Each row has a name. Each question is about the rows just above it.

volal: -0.747  1.409  3.698  4.681  4.671 -0.602 -4.898  1.854 -3.715  3.547
Reka: -1.837 -0.396 -3.243 -1.625  3.655  0.269  1.760 -1.163 -2.961 -1.804
nop: -1.538 -2.151  2.200 -5.008  1.390  1.098 -0.901  3.045  2.411  4.368
repe:  3.702 -3.385 -0.246  0.283 -1.706  4.826 -7.908  1.925  0.903  0.607
Nep:  8.095 -5.944 -0.690 -1.112  3.893  2.362  0.320  2.072 -2.613  1.290
Vuvuf:  1.209  0.119  1.114 -0.006 -0.403 -5.358 -1.518 -2.390  2.599 -2.855
guki:  1.209  0.119  0.669 -0.006 -0.403 -5.358 -1.518 -2.390  2.599 -2.855
dal:  3.702 -3.385 -0.246  1.327 -1.706  4.826 -7.908  1.925  0.903  0.607
How many entries does -1.837 -0.396 -3.243 -1.625 have? -> 4
Number of entries in -1.837 -0.396: -> 2

kupe: -3.493 -0.329 -0.741  5.458  0.861 -2.689  1.834 -1.026 -1.121 -0.833  4.868 -1.350  0.749  3.083 -3.048
bitag: -1.182  0.321 -0.945  0.003  2.887 -0.597 -4.766 -0.396  1.768  0.688 -8.131 -1.147 -1.208  8.171 -2.975
naso: -3.493 -0.329 -0.741  5.458  0.861 -2.689 -4.678 -1.026 -1.121 -0.833  4.868 -1.350  0.749  3.083 -3.048
Count the entries of -3.493 -0.329 -0.741  5.458  0.861 -2.689: -> 6
Number of entries in -3.493 -0.329 -0.741  5.458  0.861 -2.689  1.834 -1.026 -1.121: -> 9
Number of entries in -3.493 -0.329 -0.741  5.458  0.861 -2.689 -4.678 -1.026 -1.121 -0.833  4.868 -1.350  0.749  3.083 -3.048: -> 15

gom: -2.421 -1.163 -1.886  0.202  1.654 -4.485  1.635  0.029  4.834 -1.591 -1.073  6.232  3.559  4.796 -4.307  0.830 -2.015  3.088 -0.266  3.020  2.190 -0.577  0.032 -3.158  3.676  1.434 -2.147  0.104  3.668  2.047  1.188 -4.584 -3.116  3.999 -2.201 -2.148
Dalas:  2.634  1.696  0.792 -1.182  0.255 -0.864 -2.789  5.335 -2.186 -2.890  3.197 -2.435  3.417 -0.637  2.537  2.230  3.209 -3.035  1.459 -2.344  1.801  0.563  0.186 -0.602 -0.599 -1.105  0.028  0.497 -2.524  1.376 -4.867 -3.373 -5.005  3.818  1.107 -3.309
vopez:  0.201 -5.058  0.844 -0.750 -0.952 -4.485  3.601 -0.715 -0.981 -1.984  0.506  0.790  0.544  3.887  4.022  0.830  0.296 -1.875 -0.605 -2.560 -0.121 -1.154 -1.090  2.877  2.909 -0.266 -2.239  2.604 -0.743 -1.555  0.771 -3.542 -1.850 -4.286  1.358  0.362
Mas: -2.229  3.644  2.894 -0.428 -1.469  0.343 -3.012 -0.795  2.447 -4.662 -0.881  1.481  1.372 -3.246 -3.008  4.913  1.204  0.369 -3.216  2.573  2.983  2.903  1.991  0.146  2.342  3.761  0.793 -1.443  3.433 -0.055 -2.495 -3.503 -5.623 -4.377  1.369 -0.753
Vam: -3.166 -1.979  1.460  0.173 -1.053  1.872 -2.689 -0.921  1.207 -3.333  3.059  0.047 -3.985 -3.087  1.771  2.392  1.299  1.104 -0.689 -0.371  1.508  1.645 -0.429  1.637  5.592  2.631 -1.199 -2.707  1.615 -0.342 -1.447 -3.552 -1.752 -3.974  1.038  1.656
Puga:  0.201 -5.058  0.844 -0.750 -0.952 -3.044  3.601 -0.715 -0.981 -1.984  0.506  0.790  0.544  3.887  4.022 -0.462  0.296 -1.875 -0.605 -2.560 -0.121 -1.154 -1.090  2.877  2.909 -0.266 -2.239  2.604 -0.743 -1.555  0.771 -3.542 -1.850 -4.286  1.358  0.362
zes: -2.744 -2.252 -3.048  1.122 -1.689 -1.898  2.594 -0.402 -0.434  2.038 -1.211  1.921 -4.310  0.792  1.552 -2.802 -3.509 -0.646  0.440 -3.947 -0.967  0.623  1.666 -1.255 -0.610 -0.454  1.462  2.037  0.475 -2.446  1.200  3.063  1.191 -0.496 -0.929  1.697
fop: -2.324 -0.025  4.255 -0.560 -1.606 -3.770  2.190 -0.834 -2.101 -1.289  2.133 -2.245 -1.824  1.077  1.237  4.527 -1.399 -0.021  2.323 -0.248 -0.969  0.178 -0.420  2.820 -1.417  0.711  0.390  1.889 -1.319  1.109  0.510 -0.589 -0.019 -1.800  2.027 -2.967
Count the entries of -2.324 -0.025  4.255 -0.560 -1.606 -3.770  2.190 -0.834 -2.101 -1.289  2.133 -2.245 -1.824  1.077  1.237  4.527 -1.399: -> 17
Number of entries in -2.324 -0.025  4.255 -0.560 -1.606: -> 5

fepi: -1.775  0.963  2.092 -2.012  1.938  2.183  0.505  0.807  1.944  2.699 -0.549  1.212  2.082 -3.319
Suf:  2.685 -8.383  6.095  5.520  5.150 -1.860 -2.807  0.813 -0.380  0.201  3.845 -2.007 -7.002 -2.509
vis:  3.425 -0.110  1.862 -0.260 -6.082 -0.664  0.223  0.905  5.297 -1.347 -4.747  0.973  0.396  3.426
Count the entries of -1.775  0.963: -> 2
How many entries does -1.775  0.963  2.092 have? -> 3
Count the entries of  2.685 -8.383: -> 2
Number of entries in  3.425 -0.110  1.862 -0.260 -6.082 -0.664  0.223  0.905  5.297 -1.347: -> 10
Count the entries of  3.425 -0.110  1.862 -0.260 -6.082 -0.664  0.223  0.905  5.297 -1.347 -4.747  0.973  0.396: -> 13
Count the entries of -1.775  0.963  2.092 -2.012  1.938  2.183  0.505  0.807  1.944  2.699 -0.549  1.212: -> 12

